In the rows, zero is written as 128.
Where one turn sends some rows of the set: a few examples, then the rows asked:
zovom: [117 163 129 132 123 138 136 102 118 124 142 113 139 103 138 102  98  90
 139 125 113 109 119 131 105 119 119 135 138 144 145 133 137 132 158 134
 150 145 119 180 127 127 140 107 144  98  98]
netab: [116 140 114 121 109 127 121 140 135 111 136 141 119 144 126 153 134 154
  79 123 150 158 122 109 138 134 119 127  87 133 136 127 123 104 120 132
 132 141 134  89 160 101 146 133 109 138 139]
Lipul: [142 104 114 124 127 142 103 135 123 178 128 116 140 110 124  91 124 103
 116 144 122 153 129 121 129 131 134 122 140  97 130 143 142 130 140 135
 142 105 138 117 110 162 145 129 103 145 121]
Zav: [122 137 122 110 125 150 130 113 136 130 138 110 104 115 145 103  80 136
 183 144 115 122 139 151 132 102 133 124 144 140 120 151 143 108 139 116
 145 123 118 147 141  88 139  94 137 128 113]
geri: [126 136 135 136  91 128 128 126 137 107 114 149 127  99 133 113 146 118
  88 134  86 139 106 114 109 148 124 137 167 117 113 146 132 148 138 145
 118 134 131 106 139 135  99 145 136 141  91]
pumev: [161  98 137 126 152 146 114 135 130 140 144  98 116 128 133 143 103 126
 145 154 108 128 135 119 113 108 114 117 130 150 112 102 149 124 145 141
 135 110  93 130 148 102 123 120 133 122 163]
Lur: [143 177 123 119 138 147 116  99 120 140 154 171 132 107 139 103 132 134
 157 145 141 161 112 117 135 146 129 156 117 103 130 137 129 128 113 123
 108 130 166 117 139 143 126 107 138 113 131]
Dalib: [107 120 117 124 115 100 110 142 141  84 118 125 117 119  94 102 116 126
 125 126 159 117 116 133 163 125 143 118 115 164 155 106 130 123 138 114
 146 155 112 124 113 131 101 107 131 116 104]
moza: [136 134 134 140  87 130 121 121 137 106 122 160 132  92 141 109 137 117
  98 132  94 140 113 120 110 148 120 133 166 106 117 143 135 152 134 149
 110 127 120 114 141 130 101 152 126 145  95]
Kivu: [117 164 115 133 140 144 129 140 121 149 138 158 103 102 136 105 144 167
 138 149 129 178 104 115 146 132 129 131 126 121  95 151 121 134 124 116
 124 129 138  86 144 135 131 125 146 125 113]
gur: [114 141 116 127 102 123 120 132 144 108 143 143 113 146 135 157 134 145
  91 117 141 152 118 119 137 130 131 131  82 138 134 126 121 106 117 135
 143 151 137 105 172  90 146 129 110 135 134]
letof: [140 136 142 156 142 110 146 129 104 145 136 106 128 114 119 142 115 126
 130  96 109 136 144 137 117 126 129 120 126 162 128  91 153 158 134 108
 148 117  92 155 134 117 109 130 116 111 137]
zeto: [108 121 153  95 128 130 148 133 146 126 114 160 124 120  97 134 156 150
 102 113 117 121 123 142 117 117 141 143 120 132 147 116 117 129 129 139
  89 149 129  97 119 146  93 126 107 122 138]
Dok: [120 140 103 130 130 110  86 136 103 114 134  99 122 112 132 135 145 119
 128 135 157 129 131 110 162 119 123 106 117 161 124 100 130 141 131 114
 143 147 148 100 103 109 118  89 135 107 121]
Mafo: [140 145 126 148  93 116 108 105 138  95 128 142 135 121 153  94 105 130
 114 117 105 153 113 129  92 146 142 146 145 101 138 141 136 147 113 122
 105 129 154 123 132 121  94 152 115 152 110]
digov: [108 129 144 113 110 120 145 123 144 113 127 132 104 111 134 117 131 173
 152 110 118 132 123 148  90 114 156 133 127 110 134 111  98 125 137 126
 100 165 139 120 120 124  94 113  99 125 151]
gufi: [106 113 150 104 134 133 145 130 155 127 128 164 125 129 107 130 143 152
 110 109 117 121 130 148 109 107 143 146 119 123 146 116 109 132 133 141
  90 156 130 101 111 144  91 124 114 118 142]
Biva: [146 152 141 147 151 121 129 103 113 129 139 125 144 119 114 122 107  96
 145 101 123 116 144 143 124 131 144 133 123 151 151  87 148 145 119 118
 133 132 116 166 120 123 104 134 130 106 156]
sav: [122 112 124 135 126 113 112 132 153  96 105 121 110 122 106 108 116 109
 133 152 154 121 122 115 127 122 121 135 162 152 132 144 135 115 162 109
  88 133 135 130  92 126 107 115 147 113  99]
Vug: [113 121 130 100 135 111 157 134 140 142 121  98 120 152 127 128 165 114
 134 125 128 125  93  95 118  98 140 160 112 139 124 120 106 118 151 125
 161 145 132 142 134 123 129 148 114 125 136]
Tusub: [125 147 130 107  86 134 127 111 133  91 152 138 120 116 140 149 140 129
 129 126 139 141 110 119 125 147 121 130 103 109 137 113 115  95 134 146
 140 165 141 120 177  98 145 108 124 127 145]
nof: [126 170 118 135 143 146 122 126 116 157 151 155 105  96 136 114 151 164
 151 147 123 174 100 108 140 132 128 129 122 122 101 156 122 139 122 117
 116 131 138 100 139 129 137 115 136 123 114]
dege: [124 123 125 103 143 151 130 122 142 134 144 136 111 126 130 114  83 116
 135 152  99 126 129 147 147 100 113 159 140 155 121 152 160 109 137 130
 150 107 108 151 146 100 131  94 147 128 114]
ruv: [153 131 113 110 123 124 142 123 130 155 138 126 128 104  83 139 155 120
 150 132 117 148 127 102 162 162 135 151 128 139 136 130 139 120 129 110
 177 121 135 127 137 108 150 135 116 156 132]
keta: [154 116 121 136 143 135  95 112 131 130 142  94 122 152 135 122  86 128
 155 137 127 121 139 120 110 107 135 108 126 145 126 110 158 122 120 125
 130 125 128 140 138  84 115 128 113 131 169]
mifo: [117 106 144 110 119 117 153 137 134 132 106 113 118 142 140 114 125  98
 111  96 106 152 131 162 144 100 152 144 144  97 118 125 119 120 132 118
 140 111 115 130 105 130 121 142 143 154 113]
lusuz: [105 146 123 136 142 126 137 119 109 147 148 119 135 125 126  99  98 111
 112 108 106 125 111 134 112 102 111 151 121 168 145 151 161 143 148 113
 156 126 116 170 129 134 123 111 123 107  92]
Fulal: [136 128 129 133 130 122  91 133 115 102 115 110 110  93 136 114 139  90
 156 150 155 136 124 139 159 130 119 126 152 162 114 126 144 133 130 106
 102 108 143  93 133 102 120 136 147 119 105]

netab turns into zeto
nof turns into gur
keta turns into Biva
Now these:
digov turns into Mafo
letof turns into lusuz
Dok turns into Dalib
mifo turns into Lipul

Where one turn sends some rows of the set: a few examples, then the rows asked:
nar: [ 80 138 122 140 102 132 135 143 143 132 156 146 109 162 146  80 149  92
 122 127 128 147 151 104 138 124 141 130 149  88]
sov: [ 79 129 138 127 123 122 130 154 125 150 156 152 117 157 143  87 148  94
 150 123 128 145 165 106 143  92 126 120 136 126]
nikat: [101 158 142  97 109 121 116 117 124 141 150 126 144 121 163 120 148 131
 152 116 124 132 123 117 119 104 107 134 115 155]
Gil: [139 155 105 152 120 149 119 108 135 110 171 158 139 116 153 118 136 160
 158 139 119 121 138 148 145 135 118 104 108 109]
Tep: [ 73 154 114 104 100 110 114 113 123 146 138 150 123 131 148 103 169 120
 145 112 140 146  99 131 142 101 125 114 140 141]
lavil: [100 143 144 131  91 130 124 138 143 152 152 110 124 139 156 105 127 110
 124 144 102 154 127 175 138 154 145 144 107 116]
Fezul: [159 130 152 135 151 165 116 131 139 131 137 126 153 142 142 119 106 125
 137 159 121 150 154 135 117 139 117 137 131 126]
matu: [158 139 136 147 133 164 123 145 148 129 139 145 144 119 148 106 118 139
 158 141 111 149 151 159 165 134  91 100 125 129]
Mugeg: [131 131 118 118 130 134 147  94 168 116 175 151 142 112 128 125 164 151
 144 131 102 129 149 133 135 148 132 118 113 113]
sop: [120 137 143 132 156 126 160 120 158 118 156 149 133 102 129 128 163 123
 145 152 106 184 130 126 151 150 106 143 108 110]
feluf: [139 159 103 141 125 148 121 116 130 120 165 150 144 103 147 133 136 161
 154 143 128 129 126 149 151 132 115  95 105 112]
met: [137 144 148 154 166 144 143 135 131 116 149 136 137 131 133 125 143 123
 130 173 127 146 121 116 119 132  92 156 117 109]
Reman: [ 94 146 114 157  86 116 135 136 146 133 155 138 107 152 129  90 148 107
 130 136 152 155 105 128 160 134 151 129 158  92]
vaf: [ 84 114 102 107 109 130 137 110 152 152 114 163 121 126 134  94 174 114
 111 138 130 135 103 108 123 100 122 128 160 114]
fibe: [ 85 139 116 108  87 125 108 149 141 133 107 158 120 143 161  71 153 131
 126 116 106 130 133 127 170 113 119 110 139 125]
vad: [ 84 129 108 156 107 138 145 167 131 147  98 139 111 151 150  85 138 110
 117 164 128 135 114 138 140 103 129 141 145 107]
tefud: [160 139 137 164 124 157 116 142 149 127 150 153 136 122 141 102 119 133
 163 139 112 147 150 164 162 139 101 110 122 129]
Lepak: [ 88 121 120 119 133 118 122 138 119 147 121 173 123 148 136 103 140 125
 149 144 142 122 152 108 153  75 124 116 148 135]
Bofe: [135 131 114 133 111 125 142 124 136 169 126 136 128  92 128 124 149 111
 139 157 138 178  90 156 141 105 124 130 132 152]
luvup: [138 135 116 109 133 146 146  99 167 121 162 146 144 108 125 134 165 152
 133 141 106 137 137 133 141 152 135 119 113  97]
Sel: [142 146 147 159 163 135 146 133 140 112 151 145 134 129 122 129 147 126
 133 165 129 147 120 120 112 125 105 161 121 124]
Puz: [105 121 106 140  98 112 132 126 158 136 112 162 114 136 115  97 135 128
 129 148 151 151 105 134 181 127 143 120 176 111]
fivu: [128 128 138 138 158 118 165 114 165 106 157 162 133  99 129 121 162 133
 149 153 107 175 136 119 144 138 106 142 117 119]
nilu: [ 87 147 140 127 102 135 120 147 142 119 132 146 125 128 184  84 144 132
 121 139  88 130 143 122 151 130  86 132 113 106]
Boda: [129 142  99 155 106 154 144 133 142 144 104 146 115 120 151 108 143 128
  96 181 118 138 104 155 141 125 132 149 131  85]
fupu: [105 114 116 118 116 108 124 122 136 148 115 165 131 143 106 111 130 137
 148 145 158 126 123 134 163  97 146 114 165 144]
Pugag: [ 84 133 124 128  89 125 105 159 125 150 125 120 126 164 149  92 123 117
 124 138 123 137 129 148 138 119 158 119 130 136]
vun: [ 94 107 121 128 107 119 150 133 144 170 119 134 117 134 139  95 155  92
 142 147 139 178 101 138 134 101 143 144 146 130]
nit: [123 129 111  99 125 148 140 108 155 143  97 163 138  96 142 111 153 135
 118 138 114 137 132 110 127 101  93 124 152 145]
zufu: [159 127 145 150 148 162 116 132 149 123 135 147 148 141 129 113 109 124
 131 161 120 151 151 140 116 143 120 143 134 132]

nikat turns into nilu
sop turns into luvup
vun turns into vaf
Now these:
fivu turns into Mugeg
fupu turns into Lepak

Where one turn sends some rows of the set: a few examples, then the rows asked:
mazos: [118  70 144 130 123 142 111 130 132 154 126  96 126  97 155 134 156 102]
Mivu: [126 168 168 108 125 137 128 144 119 147 124 132 117 130 114 142 171 111]
vovu: [147 124 114 143 145 150 109 130 127  93 132 106 127 101 132 116 176 114]
tepe: [136 107 146 122 127 109 123 159 127 137 150 136 104 131 137 151 197 117]
Vap: [131 125 132 141 133 149 130 124 164 113 152 112 170 129  98 168 138 101]
nalim: [120 101 164  93 115 173 130 109 121 137 124 101 119  97 124 123 145 118]
luva: [130 140 162 114 115 115 128 147 126 147 149 136  93 121 121 143 174 130]
Lor: [139 112 140 116 149 130 118 162 124 133 129 130 129 143 134 144 204  92]
Bezo: [113 145 154 121 154 114 122 131 131 159 134 105 159 121 112 148 120 106]
Tatu: [167 101 125 113 138 137 154 126 132 103 154 124 100  97 123 136 164 126]
nir: [130  90 117 144 139 169 139 132 130 130 140 108 128 110 114 168 203 111]
deze: [137 132 156 145 135 169 127 133 181 116 147 126 146 123 113 151 123 119]
fugu: [113  86 141 116 105 144 117 112 117 142 144  93 109  92 125 128 149 110]
Bire: [129 102 153  87 123 154 140 108 117 140 103  98 153 101 135 139 147  96]
mos: [143 101 140 148 126 153 146 131 179 118 154 130 151 118 119 178 149 123]
kez: [144 139 112 154 139 163 132 130 143 161 113 106 126  95 127 139 177  98]
koton: [111 112 139 135 170 173 112 147 143 169 135  99 141 134 102 141 165  97]
Vuzu: [120 104 155  86 150 115 137 125 142 158 148 120 152 127 110 147 148 151]
pubab: [138  79 141 100 141 143 125 128 131 155 114  98 141 109 147 125 144  79]
dezu: [151 123 128 136 125 137 142 124 175 120 167 123 134 117 101 156 123 109]
Kiges: [147  99 132 129 150 165 133 136 182 118 160 123 147 138 100 150 142 104]
dule: [131 124 140 117 145 147 148 131 157 201 126 116 135 117 112 151 158 122]
Bif: [133 152 152 108 144 142 122 151 117 139 116 126 139 142 118 143 189  86]
Zopo: [144 132 173 116 145 123 141 131 140 118 131 131 132 100 146 143 125 147]
lon: [129 102 148 105 151 124 112 128 126  92 149 117 146 118 127 127 163 153]

Zopo turns into nir
Vuzu turns into vovu
pubab turns into nalim
Now these:
tepe turns into Bif
deze turns into mos

Where one turn sends some rows of the set: a few examples, then the rows asked:
Filep: [127 114 137 136 116  92 140 128  89 109 158 138 119 117 171 108 118 142
 110]
non: [106 155 152 137 133 139 112 118 116 150 141 152  99  96 151 106 134 128
 126]
basu: [154  95 111 125 111 118 118 130  74 123 138 119 128 123 133 124 110 112
 136]
Vusul: [ 99 128 127 146 158 153 132 137 138 132 129 150 131 133 130 168 121 174
 115]
pase: [116 137 154 139 154 127 122 113 108 150 123 143  84 102 122 100 126 136
 152]
taz: [118 154 133 135 145 148 131 112 114 131 149 160 114 107 113 125 138 101
 154]
Fudo: [128 120 156 155 142  92 139 154 122 120 125 107 125 140 130 161 114 173
 131]
teru: [145 112 154 137 119 135 128 118  96 146 132 129 140 149 121 171 155 145
 129]
sobir: [135 115 162 130 124 135 147 112 117 167 126 135 117 136 117 153 155 161
 130]
fego: [ 88 145 147 143 160 110 139 138 123 124 141 150 100  95 125 105 117 133
 139]
bilan: [ 97 147 163 142 144 135 110 110 111 153 139 143  94  98 148 117 129 122
 123]
Rogof: [116 137 145 143 149 147 100 111  94 149 127 140  94 106 122 122 136 114
 157]
lugim: [133 115 113 140 133 153 145 133 117 121 136 136 144 152 138 161 123 173
 100]
fovel: [111 133 133 142 161 132 107 128 108 135 124 137 102 101 103 128 115 109
 168]
lek: [123 107 113 139 139 142 142 141 119 116 136 139 149 147 134 165 119 174
 101]
mabu: [145  98 117 138 128  91 125 138  80 103 140 115 122 123 139 126  97 126
 142]
bok: [ 98 155 134 158 156 144 110 137 113 125 142 118  98 106 123 137 113 100
 142]
ziso: [137 119 119 137 133 142 147 128 125 122 136 142 142 150 146 159 117 180
 101]
lup: [132 110 114 133 120 106 140 156  97 110 145 102 126 119 133 112  90 116
 107]
Vev: [137 113 130 138 127 126 121 158 120 136 121 108 148 137 104 179 116 136
 136]
zor: [150 102 126 130 118  94 130 134  86 121 134 113 110 119 150 100  99 143
 123]
dep: [ 94 154 123 154 150 144 110 152 115 119 142 127 106 101 122 127 117 105
 141]
togi: [111 133 130 144 155 153 135 129 145 137 128 150 127 133 136 162 120 179
 114]
rofu: [119 118 140 147 148 109 139 155 136 132 123 113 124 127 104 176 111 152
 150]
Gumov: [156  98 130 130 114 107 131 111  68 124 143 129 116 128 147 110 124 132
 130]
fon: [126 112 118 138 136 135 140 138 125 121 134 140 147 144 148 163 112 180
 100]
pulov: [125 110 107 131 121 101 144 162 104 105 149 118 126 110 136 109  96 124
 115]
Losef: [143 117 164 132 117 120 144 134 117 159 118 117 120 139 132 134 134 179
 109]
feg: [139 121 106 142 115 120 132 133  83  94 165 128 134 128 142 137 121 103
 132]
befo: [105 129 121 146 155 165 137 135 134 134 130 146 129 138 122 166 128 168
 115]
fod: [126 105 144 135 125  86 145 123  82 109 155 130 122 123 159 111 112 134
 106]
zimis: [118 147 142 129 149 144 131 103 119 144 142 153 110 104 110 128 124  97
 149]
fisus: [128 118 138 144 126 147 111 136 113 152 129 117 130 135 115 188 143 132
 141]
fuzun: [121 127 165 152 136 113 135 144 129 151 122 107 101 129 141 150 126 182
 123]
lebu: [152 112 127 113 101 120 132 115  93 137 147 130 134 118 150 112 110 113
 105]
Riz: [115 137 127 146 153 165 139 124 137 135 132 148 123 141 131 163 129 174
 116]
rol: [105 141 146 153 162 119 105 135 110 134 123 127  85  99 128 117 109 132
 157]
munu: [ 88 139 149 141 165 116 142 133 123 133 136 138  95  98 114 108 112 123
 135]
sola: [147 117 118 138 120 112 136 119  81  99 162 124 134 134 139 139 111 100
 129]
Pefol: [152 118 117 114  97 126 140 119  97 131 154 142 132 117 148 107 121 117
 115]

Gumov turns into rol
non turns into pulov
Now these:
fod turns into bok
togi turns into lek
Losef turns into rofu

